In the data rows, the value 128 means zero.
Here is a table of points, one per row:
np.array([138, 119, 135, 123, 126, 131, 86, 137, 141, 136, 0, 84, 255, 145, 39, 108, 140, 67, 68, 226, 175, 133, 145, 123, 188, 122, 255, 141, 68, 153, 108, 156])
np.array([113, 100, 128, 120, 129, 144, 133, 138, 132, 142, 128, 109, 134, 114, 126, 107, 117, 179, 0, 51, 190, 174, 101, 193, 205, 117, 131, 77, 174, 112, 185, 127])
np.array([138, 118, 123, 126, 107, 137, 142, 128, 143, 108, 223, 145, 23, 124, 195, 141, 114, 50, 216, 210, 80, 90, 164, 37, 173, 109, 164, 99, 143, 112, 159, 125])
np.array([141, 155, 127, 130, 126, 137, 145, 123, 145, 133, 109, 64, 160, 90, 76, 120, 149, 99, 96, 171, 180, 145, 138, 173, 0, 185, 85, 225, 49, 165, 26, 141])
np.array([119, 145, 137, 135, 110, 126, 167, 127, 111, 91, 0, 178, 255, 186, 75, 83, 142, 156, 190, 81, 109, 119, 134, 106, 39, 157, 111, 159, 100, 158, 98, 131])
np.array([122, 131, 139, 131, 123, 98, 112, 136, 93, 111, 0, 209, 255, 206, 112, 87, 145, 110, 212, 132, 85, 90, 143, 65, 118, 127, 148, 123, 118, 139, 143, 122])
np.array([126, 127, 128, 129, 140, 131, 133, 116, 122, 143, 255, 136, 39, 104, 169, 195, 96, 176, 148, 63, 92, 130, 107, 148, 142, 110, 80, 107, 162, 112, 155, 114])
np.array([114, 94, 128, 121, 133, 123, 96, 131, 103, 137, 77, 141, 170, 154, 126, 140, 110, 116, 0, 142, 194, 179, 106, 164, 212, 102, 162, 62, 196, 110, 174, 124])
np.array([124, 107, 116, 125, 103, 188, 205, 129, 173, 62, 241, 119, 0, 101, 191, 100, 124, 62, 157, 184, 108, 122, 163, 66, 184, 114, 161, 85, 151, 101, 191, 124])
np.array([118, 134, 117, 133, 126, 129, 156, 116, 104, 135, 150, 142, 140, 147, 141, 136, 128, 114, 60, 150, 195, 167, 117, 173, 0, 174, 0, 148, 163, 126, 88, 108])
np.array([126, 153, 136, 131, 144, 86, 91, 127, 93, 148, 47, 131, 230, 144, 76, 123, 154, 128, 108, 145, 163, 140, 120, 168, 0, 171, 70, 210, 76, 168, 42, 124])
np.array([113, 133, 130, 111, 140, 79, 129, 134, 78, 144, 176, 186, 133, 151, 185, 99, 136, 87, 158, 132, 131, 109, 138, 118, 23, 162, 28, 175, 121, 140, 107, 101])
np.array([134, 111, 116, 133, 114, 230, 204, 124, 224, 113, 191, 3, 67, 52, 92, 131, 122, 103, 115, 217, 138, 138, 158, 122, 201, 115, 166, 78, 158, 96, 199, 137])
np.array([132, 121, 135, 111, 116, 63, 60, 143, 89, 126, 112, 182, 143, 171, 159, 81, 144, 42, 209, 225, 90, 78, 163, 27, 175, 113, 252, 161, 63, 142, 90, 147])
np.array([143, 139, 133, 133, 96, 89, 96, 137, 110, 120, 131, 160, 109, 146, 160, 96, 144, 51, 255, 222, 65, 71, 174, 17, 86, 146, 162, 165, 95, 141, 92, 133])
np.array([141, 134, 127, 125, 90, 119, 132, 136, 137, 81, 184, 143, 47, 124, 170, 85, 146, 49, 253, 206, 70, 81, 178, 19, 137, 131, 231, 167, 53, 141, 86, 148])
np.array([129, 144, 111, 150, 110, 189, 201, 106, 149, 106, 252, 125, 16, 108, 169, 161, 121, 117, 153, 138, 122, 137, 129, 133, 13, 159, 23, 150, 109, 108, 93, 120])
np.array([120, 123, 135, 111, 160, 85, 81, 141, 121, 136, 68, 115, 187, 124, 83, 88, 148, 211, 24, 27, 169, 157, 94, 200, 192, 117, 164, 117, 150, 145, 145, 137])
np.array([124, 138, 151, 117, 153, 72, 95, 152, 117, 172, 30, 98, 243, 103, 68, 97, 141, 235, 132, 9, 120, 115, 107, 182, 151, 130, 101, 136, 165, 153, 179, 121])
np.array([122, 126, 122, 120, 150, 128, 136, 122, 137, 138, 233, 125, 53, 102, 150, 148, 117, 208, 84, 27, 129, 142, 95, 182, 177, 107, 92, 103, 161, 110, 147, 127])
np.array([115, 130, 124, 129, 133, 148, 177, 130, 154, 108, 209, 108, 58, 93, 141, 107, 128, 230, 103, 10, 128, 150, 102, 175, 134, 128, 46, 91, 206, 114, 180, 117])
np.array([141, 148, 120, 148, 115, 221, 219, 113, 209, 106, 197, 32, 42, 42, 93, 174, 110, 206, 149, 40, 98, 149, 125, 169, 137, 126, 131, 116, 121, 121, 132, 138])
np.array([130, 89, 123, 123, 117, 115, 68, 130, 112, 137, 127, 157, 121, 176, 162, 138, 116, 3, 103, 255, 150, 122, 150, 53, 223, 92, 214, 63, 170, 99, 170, 129])
np.array([130, 143, 129, 141, 137, 144, 147, 123, 141, 160, 121, 51, 167, 82, 82, 165, 131, 94, 111, 216, 174, 157, 139, 176, 0, 176, 0, 150, 186, 138, 124, 95])
np.array([127, 142, 140, 143, 118, 142, 149, 134, 120, 126, 0, 144, 255, 161, 58, 83, 139, 197, 142, 13, 123, 131, 117, 152, 81, 153, 121, 146, 99, 155, 124, 130])
np.array([128, 133, 111, 143, 106, 213, 224, 106, 176, 86, 255, 106, 0, 90, 167, 164, 108, 144, 169, 108, 94, 138, 134, 119, 104, 128, 87, 108, 136, 100, 130, 126])
np.array([120, 123, 111, 128, 121, 199, 213, 126, 180, 73, 238, 100, 10, 90, 153, 90, 136, 188, 76, 40, 137, 154, 118, 156, 168, 120, 112, 94, 143, 102, 167, 133])
np.array([148, 123, 150, 126, 143, 112, 48, 124, 134, 200, 57, 38, 221, 87, 37, 241, 91, 110, 122, 195, 123, 137, 129, 156, 217, 93, 255, 135, 106, 147, 96, 146])
np.array([119, 123, 124, 130, 137, 165, 164, 136, 164, 118, 182, 89, 52, 83, 130, 98, 134, 212, 49, 6, 153, 157, 102, 196, 182, 124, 106, 90, 159, 115, 189, 127])
np.array([125, 131, 116, 136, 124, 157, 182, 124, 166, 100, 244, 126, 8, 99, 165, 107, 136, 197, 172, 61, 89, 119, 120, 120, 141, 122, 65, 89, 184, 98, 185, 120])
np.array([135, 129, 122, 140, 79, 152, 178, 129, 160, 84, 201, 132, 37, 115, 176, 109, 127, 77, 255, 204, 62, 90, 175, 18, 112, 136, 123, 104, 163, 115, 156, 124])
np.array([129, 100, 126, 127, 136, 126, 60, 116, 98, 149, 101, 146, 151, 169, 123, 208, 90, 69, 11, 205, 176, 166, 109, 145, 226, 82, 251, 95, 104, 119, 102, 143])
np.array([133, 96, 126, 109, 115, 103, 81, 140, 122, 108, 153, 150, 78, 156, 178, 112, 128, 0, 102, 255, 155, 114, 164, 51, 217, 106, 239, 97, 127, 124, 147, 139])
np.array([115, 93, 130, 122, 143, 110, 80, 141, 107, 170, 151, 122, 118, 127, 142, 144, 112, 125, 34, 146, 170, 152, 108, 160, 234, 96, 142, 61, 205, 98, 205, 119])
np.array([137, 151, 120, 149, 135, 175, 164, 99, 136, 154, 181, 84, 111, 102, 108, 226, 105, 126, 110, 150, 151, 159, 116, 187, 0, 160, 6, 166, 123, 130, 59, 112])
np.array([115, 114, 132, 102, 167, 63, 64, 145, 88, 148, 166, 176, 114, 144, 163, 89, 144, 160, 76, 68, 133, 112, 102, 148, 216, 101, 154, 131, 121, 121, 159, 129])
np.array([123, 123, 131, 131, 150, 103, 97, 137, 126, 159, 131, 119, 119, 112, 116, 133, 127, 219, 59, 25, 151, 151, 84, 196, 175, 119, 71, 79, 214, 120, 196, 118])
np.array([137, 122, 137, 125, 95, 74, 80, 143, 96, 137, 92, 177, 157, 167, 162, 90, 133, 53, 255, 221, 66, 71, 173, 7, 136, 127, 190, 133, 125, 133, 124, 130])
np.array([136, 155, 124, 125, 125, 121, 149, 123, 118, 110, 160, 153, 87, 128, 162, 105, 147, 67, 134, 144, 147, 119, 143, 126, 0, 177, 84, 224, 25, 161, 28, 131])
np.array([115, 130, 139, 115, 169, 47, 58, 137, 61, 169, 103, 196, 196, 171, 137, 121, 143, 153, 175, 113, 95, 102, 115, 124, 108, 120, 70, 142, 160, 123, 139, 101])
np.array([128, 156, 135, 113, 154, 99, 130, 135, 108, 119, 149, 130, 119, 108, 137, 101, 155, 114, 111, 87, 144, 130, 133, 174, 15, 170, 75, 223, 48, 169, 58, 118])
np.array([119, 108, 133, 124, 126, 119, 111, 127, 96, 109, 0, 197, 255, 219, 104, 109, 130, 67, 130, 205, 129, 112, 143, 69, 178, 104, 201, 96, 129, 125, 151, 130])
np.array([131, 99, 128, 127, 123, 185, 134, 129, 181, 153, 161, 16, 109, 66, 87, 176, 108, 68, 65, 255, 168, 151, 146, 141, 228, 103, 200, 78, 163, 106, 186, 132])
These points spread out most along one direction. Take the direction at right angles to it along which they spread out most. Go by this last direction. How far along it is each point below, from 0 to 99? 50 is the average, and the first point above lies past it. One standard deviation of the points above along it is 16.
np.array([136, 161, 122, 129, 118, 134, 159, 131, 136, 103, 198, 139, 56, 112, 154, 77, 156, 156, 182, 57, 99, 101, 133, 119, 48, 158, 117, 216, 8, 153, 44, 145]) 47
np.array([121, 123, 128, 129, 131, 127, 140, 136, 130, 99, 208, 161, 44, 133, 183, 97, 141, 108, 228, 155, 64, 85, 149, 62, 156, 110, 112, 100, 159, 109, 192, 110]) 29
np.array([147, 161, 124, 132, 150, 105, 112, 94, 107, 165, 227, 132, 88, 120, 140, 255, 87, 120, 167, 140, 98, 120, 115, 145, 47, 124, 85, 178, 95, 141, 28, 127]) 47
np.array([123, 149, 137, 134, 141, 118, 155, 136, 140, 134, 87, 107, 170, 97, 89, 96, 145, 255, 156, 0, 104, 132, 104, 187, 82, 150, 23, 127, 185, 134, 164, 115]) 72
np.array([115, 122, 134, 127, 140, 110, 110, 132, 92, 135, 0, 182, 255, 192, 89, 96, 135, 178, 84, 46, 146, 142, 105, 157, 130, 128, 126, 113, 140, 135, 141, 122]) 77
np.array([137, 107, 128, 124, 131, 110, 45, 117, 97, 177, 121, 139, 135, 156, 133, 202, 86, 97, 1, 159, 187, 162, 96, 159, 224, 91, 240, 108, 96, 125, 81, 153]) 56
np.array([127, 126, 133, 118, 146, 62, 72, 146, 98, 126, 174, 181, 84, 147, 173, 103, 150, 106, 208, 158, 73, 75, 140, 68, 178, 107, 134, 120, 151, 120, 174, 117]) 37
np.array([135, 154, 130, 143, 114, 144, 146, 125, 126, 110, 0, 147, 255, 174, 54, 84, 151, 160, 165, 80, 118, 119, 132, 121, 54, 157, 152, 181, 48, 157, 58, 147]) 70
np.array([120, 96, 126, 124, 119, 126, 91, 131, 97, 129, 0, 171, 250, 202, 105, 107, 123, 83, 14, 176, 196, 156, 116, 128, 196, 111, 211, 93, 124, 122, 135, 142]) 65
np.array([129, 149, 113, 149, 105, 203, 218, 110, 185, 102, 255, 87, 14, 84, 137, 136, 125, 203, 200, 69, 79, 119, 128, 123, 89, 137, 74, 127, 111, 105, 122, 140]) 38
np.array([145, 154, 131, 131, 156, 101, 87, 106, 126, 165, 161, 126, 103, 113, 108, 233, 98, 220, 84, 14, 129, 143, 72, 207, 128, 113, 111, 151, 105, 149, 59, 143]) 67
